Named moves come first, each a turn or a mirror and shown by rows before and after it. Which of them, in which order, take the first row of each pair that follows to the second? Write the first one first, as in the answered first pair.
H (before => after):
[-1.32  0.66 -0.52 -1.88  3.18 -2.02 -0.20  0.00  0.73] => [-0.10  0.64  1.02 -1.04  3.78 -0.96  1.15 -1.43  0.72]
[-3.26  1.10  0.14 -1.41 -0.96  0.04 -1.80  1.34 -1.37] => [ 0.21  0.31  3.00 -0.48  0.13  2.93  0.59 -0.94 -1.23]
[-0.39  0.04  1.71  1.15  1.71  0.52  2.41  2.22 -0.06] => [-1.88  0.56  0.75  0.99  1.01 -0.16  1.05  2.78 -0.36]
[ 0.63  0.56  1.08  1.31 -0.33  1.28  2.08 -0.55 -1.04] => [-2.08  0.92 -1.76  1.07 -1.80 -0.94 -0.01  0.94 -0.66]
Z (before => after):
[ 1.15  0.17 -0.77 -0.08  0.92  0.97  0.16 -1.73 -0.03] => [-0.21  1.13 -0.46 -1.11  1.46  1.27  0.15 -0.88 -0.60]
[ 1.67 -2.29 -2.49  1.41 -1.50 -1.19 -0.83 -1.44  2.38] => [-0.62  0.78  0.30 -2.18  2.39 -2.55  0.20  0.67  3.18]
[ 1.71  0.74  1.55  0.45  1.68  0.72  3.27 -0.51  1.33] => [-1.98  0.05 -0.32 -2.45  0.22  1.29 -0.73  1.19 -2.73]
[-2.15  1.85  0.14 -1.44  1.52 -2.54 -0.21  3.31  1.07] => [-0.10 -1.24 -3.11  1.56 -2.84 -0.77 -2.27  1.73  0.21]
L (before => after):
[ 2.34 -0.51 -0.16  2.37 -1.64  0.99  1.61 -1.11  2.26] => [ 2.13  0.27  1.86  1.66 -1.22  2.21  2.42 -0.65  2.16]
[ 0.07  0.89  1.96  0.45  1.79  0.90  2.44 -1.37 -0.76] => [-1.11  0.17  0.28  1.30 -1.60  1.56  0.31  0.12 -2.77]
[-2.14  0.87 -0.53  0.72 -1.84  1.62 -1.10  2.07 -0.67] => [-0.37 -0.52 -2.81  0.89 -0.49 -1.33 -1.23  0.25  1.80]
T (before => after):
[ 1.99  1.69  2.30 -1.27  3.78 -0.78  2.15 -0.67  2.25] => [ 1.09  1.52 -0.67  0.58  1.93 -3.53  1.16  0.33  4.28]
[ 0.14  1.43  2.39  2.50 -1.99  2.28  1.98  0.29  0.87] => [-0.18  1.60  1.56  3.03 -2.22  1.17  1.51  0.38  1.79]
[ 1.74  2.50  3.89  0.81  1.58  1.02  4.35 -0.11  1.17] => [ 0.94  2.84  0.53  3.15 -0.18 -2.82  3.14  1.14  3.96]
Now pairs of rows:
Between the rows of a pair lie 2 to 3 moves.
[ 1.96  1.00 -0.82  0.61  1.64 -1.32  3.43 -0.46  3.81] => [-2.82  2.68  0.54 -0.32 -1.42  0.81  1.93  3.22  0.55]
L H
[ 0.03  2.34  0.53  1.36 -0.50 -0.68  2.03  1.90  2.80] => [-1.01  1.88  0.16 -1.57  2.70 -1.95  0.80  1.50  2.26]
Z L L
[ 2.98 -2.28 -0.62  1.37 -1.03  2.09 -0.70 -1.46 -0.06] => [-0.89  2.09  3.14  0.48 -0.54  1.48  1.49  2.18  0.81]
H Z L
[ 0.82 -2.54 -4.30  1.21 -0.85 -1.60 -2.05 -0.99  1.09] => [ 3.62 -3.02 -0.60  1.39  1.04  1.24  0.60 -3.27 -0.03]
H T
[ 0.31 -3.22 -2.74  1.73 -0.90 -1.06 -1.72 -1.67  1.58] => [-1.10 -1.45 -0.28 -1.82  4.06 -2.65 -1.03 -1.69  1.19]
Z Z L
[-2.42 -0.04 -1.14  1.88 -4.88  0.39 -2.06  2.51 -1.86] => [ 3.79 -3.11 -1.28  3.49 -3.21  0.96 -0.20 -2.21  0.32]
H L
[-2.61  2.14  2.03 -0.78  0.45  0.58  0.58  0.57 -1.85] => [-2.88  1.64  0.32 -0.96  1.24 -1.58 -0.80  1.06 -0.94]
L Z Z
[ 2.11 -1.79 -4.45  2.11 -2.05 -1.54 -1.54 -0.78  0.29] => [ 4.34 -2.18 -0.83  1.46  0.21  1.73  0.54 -2.86 -1.29]
H T
[-0.28 -0.93 -2.87 -0.33 -1.45 -1.77 -2.24  1.51  1.18] => [-1.23  0.37 -1.91 -2.41 -0.13 -2.65 -1.82  2.02  1.62]
Z Z
[ 3.20 -2.14 -2.00 -2.26  2.14  0.06 -1.13 -4.58  0.75] => [-1.11  0.64  2.32 -4.74  1.41  3.12  0.14 -0.84 -2.62]
Z L
[-0.25  1.51  0.56  1.74 -2.25  1.02  0.56  1.58 -0.04] => [-1.62  1.97  0.07  0.56 -0.84 -0.66 -0.35  2.32 -0.14]
L Z L
[ 0.65 -1.58 -3.05  2.92  0.45 -4.89  0.15 -1.53  4.07] => [-1.33 -2.90 -4.99  1.46 -1.64 -3.59 -2.32 -0.73  0.48]
Z Z
[-3.36  0.50 -0.88 -2.61 -0.21 -0.43 -2.02  3.00 -2.42] => [-1.24 -1.29 -3.09 -0.17 -3.64  0.16 -2.58  1.31 -2.34]
Z Z Z
[-0.75 -0.18  1.60 -2.89  2.24 -0.55 -1.90  0.04 -3.36] => [-1.02  0.63  2.73 -0.95 -1.17  1.28 -1.56  1.30 -3.98]
Z Z L
